One turning vector, and how many ticks it has turned
The counts run from 0 to 275.
[-45  68   0  23  36  25 -19  23   2  25  -5 -24 -31 -17  -1  25  30  13
 -36  31  59  12 -16  11  20  13  15  32 -15 -15  -6   7  16  65   0  -9
 -18  -9  15  30  32   9  33  44   8  51 -10  47   1 -28 -45  30  25  19
 -47 -29]  19
[-67  35 -30  11  16  13   1  14   8  24  39 -10 -16  51 -20  13  48   7
 -31  23  64   3  -7  23  24   2  15  36  15 -16   9  -2  14  31  18  -8
  16  -5   5   5  28   0  66  21 -10  45 -12  35  26   8 -53  38  22  13
 -32 -27]  83
[-20   6  -4  -5  39  -9 -50  -4  19  35 -11   8 -11  16  11  29  16  15
 -63  27  32  20 -23  28  38  29 -20  36   0 -31  11  55  66  20   3 -21
   8 -17 -19   1 -13 -16  30  16  -3  69  -1  21  58   6 -51  23 -45  25
  -2 -12]  152
[-32  37  -7  15  59  -1 -37 -22  11  49  -7 -30 -43   5   6  -1   0 -18
   0  59  18  26   0   2  16  -4  27  35  23  33  21  21 -16  -9 -13 -45
 -28   2  14  21  10  49  61  55  -3  37 -37  27  19   5 -28  19  41  -7
 -48 -21]  227
[-38  21 -46   5  31   6   0 -20  -5   3  -5   8  10  65  22 -13  40  23
 -45   7  16  27 -13   8  38 -27 -24  32  10 -33  15   2   5  21  38   6
  12 -10 -14  24  26 -16  29 -18 -21  66 -41  29  26  15 -29  43  11   3
 -32 -59]  257
[-32 -20 -18  -7  18  14 -16  -2 -23  43  39  53 -28  18  20  -2  -3   2
 -18   9 -10   9  -9  66  46 -23 -12  12  25 -10  28  38  -1  -8  40 -44
   6  -3  15 -26  -1 -12  48 -19   1  71   6  47  16  14 -55  49  35   2
 -10 -27]  143
[ -2  29 -25 -10   1 -11 -42 -28   4  17 -25  18  -2  23  28  24  24  26
 -58  33  19  25 -16  13  24   2 -45  14  14 -19 -10  57  40 -10  15 -24
 -10 -20 -40  15  26 -31  25  24 -37  54 -15  20  66   5 -68  12  -9  24
  26 -24]  65
[-55  33   6  29  32   0 -20  -8  18  45   2   0 -10  42  24 -16  40 -17
 -39   3 -20  28 -28   8  38  12  -8  11  18 -30 -18  34  20   8   6 -28
   0   4 -37  48  21  44  39  49  13  53 -26  16  34  31 -20  21  14  29
  -8 -35]  234
[ -5  34 -32  27  16   0   7 -12 -24  31   9  11  46  36  -6 -21  29   7
 -13  50  38  15  20  29  46 -25 -15 -13  29  25  18  30  -8  24   4  12
 -42 -27 -13   8  20   5  20  28  30  66 -42  43   1 -16 -25  45  43 -20
 -46 -54]  187
[  6  28  -3  18  83 -27 -37 -33 -13  68 -46   1 -11 -10  26 -33  -1  -5
 -21  12 -20  30   6  25  34 -38  -9   9  22  -9  10  67   3  -5 -29 -47
 -15   4  16  19 -27   3  42  58  17  53 -28  36  29  23   6   1   5   5
 -38 -16]  96
[-32  46  -3  16  27  31  -9  -3 -10  -3  -4  -9 -19 -19  39   7  28   2
 -20   5  14  26 -31  27  46 -31  -2   0  -9 -17 -31  23  18  71  16  -1
 -23 -16  16  36  44   1  48  61  13  35 -22  47  23 -11 -36   6  33  43
 -39 -43]  106
[-23  10  -9   4   1  10 -22 -16 -12  14  17  12  16  41  26   2  39  42
 -38  -5 -13 -10  -8  73  53 -30 -26  -7   1 -29   8  36  30  25  32   9
   8   6 -12  18   5 -61  58  20  26  36  -4  30  65  11 -27  30  -1   9
 -30  -7]  39
[-21  18  -8  35  28   5 -18   7 -26  38  -3 -17  36  48   5 -38  23  -3
  -6  25  29   4  -2  35  46 -11  -6 -23  24   3  -8  51 -13  25  26 -29
 -51 -16   3  12  19   6  46  66  28  43 -29  21  43 -23 -14  41  47   0
 -29 -38]  99
[-28  74 -35  10   7   7   1 -20   6  12 -10  -9 -32  29   0   1  73   4
 -33  21  18   8  10  12  19 -17  -9  31   4   6   2  -6   9  25 -12   9
  16 -19 -37  66  26  13  44   7 -19  30 -34  53  18  15 -26  25  13  -1
 -52 -35]  259
[-36  20   7 -14  47  27 -15  -6 -22  48  30   6 -49 -17   4  -7 -10  23
 -20  -1   6   3   6  77  33 -24   3  41  -1 -23  34  10 -16  11  22 -44
  -1  16  46  33 -17  -1  36  -1  14  70   4  46   2  33 -44   2   8  14
 -47 -17]  79
[-23  30  -6  -3 -16   8 -46   3 -18  28 -12  -5   9  60   5  26  31  40
 -33  52  -2  -8  19  48  32  13 -47   8 -18 -13  26  17  -8  -5  33  -1
 -27  -6 -21  65   0 -33  43  -1  12  46 -35  -1  36 -17 -23  33  27 -16
 -39  -1]  125
[ -7  37 -32  11 -20  -4 -14 -28  11  21  -2   5   7  20   3   1  39  25
 -54  20  30  15   0   0  11   5 -13   8  32   9 -24  52  51   1  14 -29
  -7 -25 -39  13  29 -20  19  31 -35  54  -6  31  61 -24 -70  17  11   6
   3 -27]  66
[-30  49 -32  21  67  -6 -17 -25   2  57  -1  -7 -31  -6  13  -9   7 -11
 -13  35  33  25  -4  -8  13 -34  42  32  58  16  24  20  -2 -10 -15 -50
  -9   3  33  13  -7  21  44  55  -5  37 -21  39  13  10 -37  -1  33 -17
 -31 -43]  226
[ 17  54  16  -9   4  -3 -37 -40   2  55 -21   5 -33 -37  -2  11  33  35
 -33  14   2   1  25  47   5  27   3  12   1  42 -13  45  14 -13   0 -46
 -15  16 -14  74  -7 -15  34  41  -1  34  28  38  30 -31 -47 -15  10 -19
 -22  -4]  69
[-19  27 -31   0   5  -6  -4 -17 -11  13 -10  13 -27  10  17 -21  35  -2
 -35  33  30  13   3  15  13   6  14   7  26  33   4  37   7 -29  27 -38
 -23 -30   6   9  28 -28  63  30 -50  38  -6  17  19 -31 -48  47  86  -5
   6 -49]  203
[-49  13   9 -19  54  15 -35  -6  -3  19  30  -5 -55   9   9  10 -14  19
 -22  15  23  22  -1  47  38 -20 -18  47  -8 -52  35  22  -9  17  21 -38
 -28  12  25  25  12  16  30   7  -3  80  -3  26  18  23 -39  -1   0  37
 -35 -16]  80
[ -5  17 -23  -8  35  23   2 -54  -3 -16 -14  23 -18 -20  42  15  49  10
 -48 -15  -3  29  -6  36  36 -19  45  36  -6  28  -3  30  32  36  19  -2
  35  20   3  15   0 -49  43  -4  -2  23  15  66  27  19 -42  19   7 -19
 -37 -46]  111
[  5  16  13 -14  36 -33 -53 -53 -20  44 -12  25 -23 -12  14 -11  -9  29
 -24  24 -28  24  13  74  20 -22 -21  -4  17  -6  30  73  -7 -33   2 -49
 -37  16   3  28   7 -21  44  22  18  63   0  18  23   2 -20  -7  38   2
 -28   3]  271
[  8  26 -13 -22  18   7  -4 -40 -31  28   6  -9 -15  -9  -2 -34  -8  16
 -15  26  51   8  18  42  26 -42   0  14  32   8  16  51   4   8  36 -46
 -42  -8  24  -5  12 -16  28  36 -28  74   0  28  42 -20 -59   9  23   9
  -8 -38]  73
[  0  32 -47  -3   9   8 -23 -15 -12  19 -12  40 -32 -16  20  26  58  26
 -39  -4 -14  -7  -1  30   2 -10  28  23   1  22 -19  15   4  11  21 -28
  31  14 -19  32  13 -39  45 -13 -26  26  13  77  29 -11 -56  32  32 -45
 -31 -32]  198
[-27  65   0   3  11  -7 -24 -12  22  14 -17  -8 -43  17  -2  23  76  14
 -48  29  -4  16  14  14  19  17  -7  29 -14   7  -5  -2   4   7  -5   2
  21   4 -30  96  20   1  49  15 -17  28 -23  46   9   8  -8  18  24 -13
 -55  -5]  260
[-14  49 -48  14  29  17 -23  -2 -33   1 -17  14 -12 -27  47  16  18  46
 -28  26   2  21 -17   8  29 -45 -21   3  11 -38  -7  11  18  30  15  -1
 -16 -19   3  34  37  -9  19  11 -14  58 -36  74  10  -8 -40  17  24  27
 -50 -47]  193
[-33  54   9  18  20  -1   7   2 -21  61   8 -25 -21  26  10 -54  37  -6
 -28   6   6  19  20  30  44 -30  -9  -2   7   8 -11  18   9   7   8   0
 -24  -2   5  80  10  20  55  68   7  30 -27  27  20  16  -6  24  53  17
 -36 -29]  35
[ 12  -1  11 -21  36 -10 -24 -43 -11  31 -19  18 -13  23  13  -7  24 -14
 -22  31  -9  32  35  73  51   4  -6  43  -5  56  40  28 -16 -13  -3  -3
  -2  -8 -16  35 -26 -23  39 -25  -5  53   1  29  23  13 -22  27   8 -33
 -30 -32]  118
[-31  15 -42   4  64  -6 -23 -40   1  40   3   7  -1  29  16   0   4  21
 -33  20  11  13 -19   4  -1 -18  27  38  61   0  29  49   4  -1   7 -55
   9  39  22 -20 -13 -26  37  14 -15  39 -14  27  52  18 -45  -5 -20 -32
 -23 -29]  224
[-25  66  -1   5  37   3 -26 -20   4  31  16 -27 -29  -6 -11  14  19  40
 -53  23  28  32  -6  22  22  -3 -21  21  33 -44  30  43  43  19  -5 -22
  -6  22   0  35  10 -11  19  37  -6  40 -12  25  18  24 -66 -34 -36  27
 -40  -5]  217
[ -7   5  -3  -2   5 -16 -32 -49  -4  66   7  36   4  23  -8  -7  28  14
 -33  -7  -9  -9  11  56   3  20  15   5  35  36   6  56  13 -17  22 -63
  12   8 -12 -14 -16 -28  47   9   6  64  26  24  46   3 -36  20  27 -38
  -7  -6]  6
[-28  23   2 -12  59  20 -38 -22 -15  -7 -16   3 -20  37  35  14   6  13
 -22  19 -21  16   6  56  46 -12 -40  52 -32 -23  26  13 -33  21  28 -19
  -3   1   0  51   4 -11  24 -20   5  84 -28  27  22   6  -9  25   6   1
 -52 -34]  255
[-45  43 -15  36 -11  18 -19  15  10  51   7  17   0  36  17  12  50  27
 -59  40 -34  19 -23  13  20  44 -12  16  -1   6 -14   8  13 -12  27 -22
   3  -9 -52  76  12  13  25   8   8  40 -23  32   7   0 -44  34  43 -14
 -23 -16]  60
[-23  18 -23  14  28 -19 -29  -6  14  40  -5  -6  15  24   1   0  36  26
 -69   9  49  14 -30   2  23  14  -8  18  23 -16   5  50  65  24   5 -19
  18 -16 -16 -12   6 -28  19  23 -20  61  -1  31  52  14 -61  26 -24  20
   6 -35]  153
[-21  48 -45  13  15 -13  -1 -34  -9  35  26  18 -15 -10   2 -20  21  -1
  -7  11   2  23  -4  15 -12 -37  34  -5  65  16   8  39  -4 -15  15 -61
 -16   7   5   4  36  15  44  31 -23  40 -12  46   8   4 -59  -1  49  -7
 -24 -35]  138
[-62  24   6  13  60 -10 -46 -22  13  57 -16   6 -28  26  17  30  31  40
 -63   0 -19   5 -12  20  13  19   5  37   7 -19  15  26  40  -8  15 -31
  48  18  14   4 -15 -27  47  11 -12  48  -4  28  30  24 -24  10 -16  -8
 -34  10]  87
[-21  31   4  -2  23  -5 -16 -70  -5  14 -27   9 -28  -9  29  -6  43  -8
 -29   9  18  28  13  41  54 -36  17  11  23  -9   8  29  62  14  -9  17
   4 -37  22 -12  18 -35  64  43 -28  57 -24  19  36  -1 -18   8  17  18
 -27 -22]  177
[ -5  24 -41   4  65   5 -10 -35   4  17 -35   7 -28  -6  20  -7  41  -4
 -44 -18  30  14 -10   5  14 -34  35  55  11   7  10  35  14  26  -1 -36
  34  15  18  13  -9 -27  39  16 -27  41  -2  64  42  26 -45  17 -28 -21
 -32 -47]  24
[-21  21  15   7  52 -10 -48  -3 -13  42 -38 -12  11  18  20   3 -10  29
 -41  25   9   1 -18  26   8  31  21  29  -1  21  18  48  10  12  23 -56
 -22  17  32  16 -39 -53  38  40   7  44   4  15  47 -39 -30  10   5 -38
 -23  -6]  158
[-20  33 -14  24  49   7 -22 -15   7  24   2 -38  22  68 -15 -36  17 -10
  -5  30  40  12 -10  10  13  17  10  21  20  25   3  42 -49  17  22 -48
 -22  13  -4  58   4  22  32  47  11  33 -27  15  58  10 -39  11   6 -35
 -16 -55]  163
